In the data rows, the value 128 means zero.
Here are some points:
[135 133 126 121 130 148 120 120 137]
[165  74 120 135 160 147 106 120 137]
[145  94 118 224 126 201  75 125 152]
[149  69  56 187 156 210  81  83 140]
[136 140 150 146 132 113 134 170 111]
[139 124 115 114 150 141 145 178  97]
[ 81 155 166 120  99 123 150 174 122]
[149 110  82  88 138 110 133  78 121]
[178 155  40  65 162  80 161 106  67]
[144 131 109  90 129 106 105 128 110]
[146 122  61 110 144  89 181  81 120]
[153 147 118 125 112  87 157 122  98]
[134 134  86 114 129 137 122 112 129]
[ 96 152 169 137  97 132 132 174 146]
[156 142 126  87 120  55 155 102 120]
[173  77  83 182 129 152 155 123 128]
[121 139 142 163 106 111 145 113 116]
[118 182 155   2 117  47 146 141  92]
[144  74  65 147 138 152 127  91 133]
[122 151  91  36 174  99 181 140 106]
[111 166 255 130  80  88 123 167 127]
[ 62 172 176 129 103 115 140 199 113]
[128 125 153 152 140 112 123 142 132]
[147 134 144 133 134  96 133 132  91]
[129 120  83 114 146 126 126 123 104]
[129  96 180 220 107 187 104 147 154]
[158 133  40  84 144  82 144  70 101]
[152  78 125 158 137 150 150 128 126]
[129  84 124 238 134 194 132 147 180]
[123 112  66 119 167 149 100 158 131]
[125  83 150 222 117 185  85 134 153]
[117 166 120  88 130 100 134 132 104]
[122 120  91 100 157 135 129 127 112]
[161 105 128 160 138 164 100 116 150]
[140  86 112 157 118 148 127 120 109]
[101 109 116  85 143 109 141 138 110]
[148  94  46 168 142 129 159  51 125]
[ 86 166 153  85 115 141  84 143 129]
[112 142 142 116 103 122 115 144 120]
[135 150 118 150 123 125 146 128 133]
[143 106  85 113 171 123 108  95 113]
[ 93 127 109 132 139 175  99 117 153]
[173  84 103 155 141 151 135  77 147]
Here are 14 more points, each followed by its number:
[127  81  96 141 167 158  90 142 139] 0
[105 184 163 144 119 124 152 191 126] 1
[133 121  84 146 159 153 116 106 130] 2
[141 108 108 164 120 132 131 101 119] 3
[126 144 167 131 108 100 125 129 132] 4
[149 141  75  18 152  52 134  73  98] 5
[159  82 155 179 113 157 145  88 163] 6
[147 126 137 105 117 124 175  83 137] 7
[ 91 148 200 126  92  67 169 189 121] 8
[138 119 116 141 127 155 101 117 133] 9
[144 153 158 106 163 128 127 165 127] 10
[ 90 165 151 129 118 107 140 167 130] 11
[140 112  80 117 165 133 117  87 117] 12
[182 135 109 111 134  99 163  65 138] 13
Which three of these numbered points are nearest to each point below, ignoring the 2 directions in which the first points spread most? Their numbers follow each, nearest first.
[111 109 210 186  87 171  69 139 174] > 5 9 4
[128 101 133 142 144 146 131 115 147] > 12 4 5
[130 124 134 163 134 101 152 156 135] > 8 11 1
[129 149 117  42 140  57 150 126  84] > 12 9 3
[106 143 188 114 110  69 151 166 117] > 8 3 4
[146 139  37  43 134  47 173  72  81] > 3 4 11
[148  60 133 161 134 177  93  86 183] > 5 4 9
Here are 14 other points, each followed by its number:
[130 138  96 103 153 130 128 133 103] 0
[135  99 110 156 130 137 127 121 131] 1
[118 107 101 107 139 123 134 161 121] 2
[157 142 137 115 119  74 169 109 135] 3
[159  80 125 191 132 190 120  65 182] 4
[107 156 191  76 108  84 124 123 106] 5
[141  90  95 106 144 164  98 107 102] 6
[157 100 105 137 107 138 139  76 126] 7
[153 103 116 192 139 176  85 101 151] 8
[120  92 141 132 149 131 105 103 154] 9
[120  96 136 206 118 133 161  93 166] 10
[111 205 191 105 109  91 159 183  95] 11
[123 159 112  34 149  72 117 168  88] 12
[123 142 161 161 118 146 105 197 129] 13
Which three of these numbered points are nearest to each point below, ignoring the 2 directions in which the first points spread most? Their numbers follow each, nearest first.
[113 101 115 136 136 122 120 152 128] > 2 1 0
[138 154 185 110  99 106 124 132 152] > 4 7 8
[150 112 143 143 152 139  88 140 109] > 12 8 0
[ 97 175 116  16 143  47 129 109 115] > 9 8 5
[ 72 142 206 196 103 198  82 191 148] > 0 6 8
[173 100 103 102 141 143 110  76 120] > 5 8 6
[119 131 103  85 162 134 147 130  90] > 0 2 6
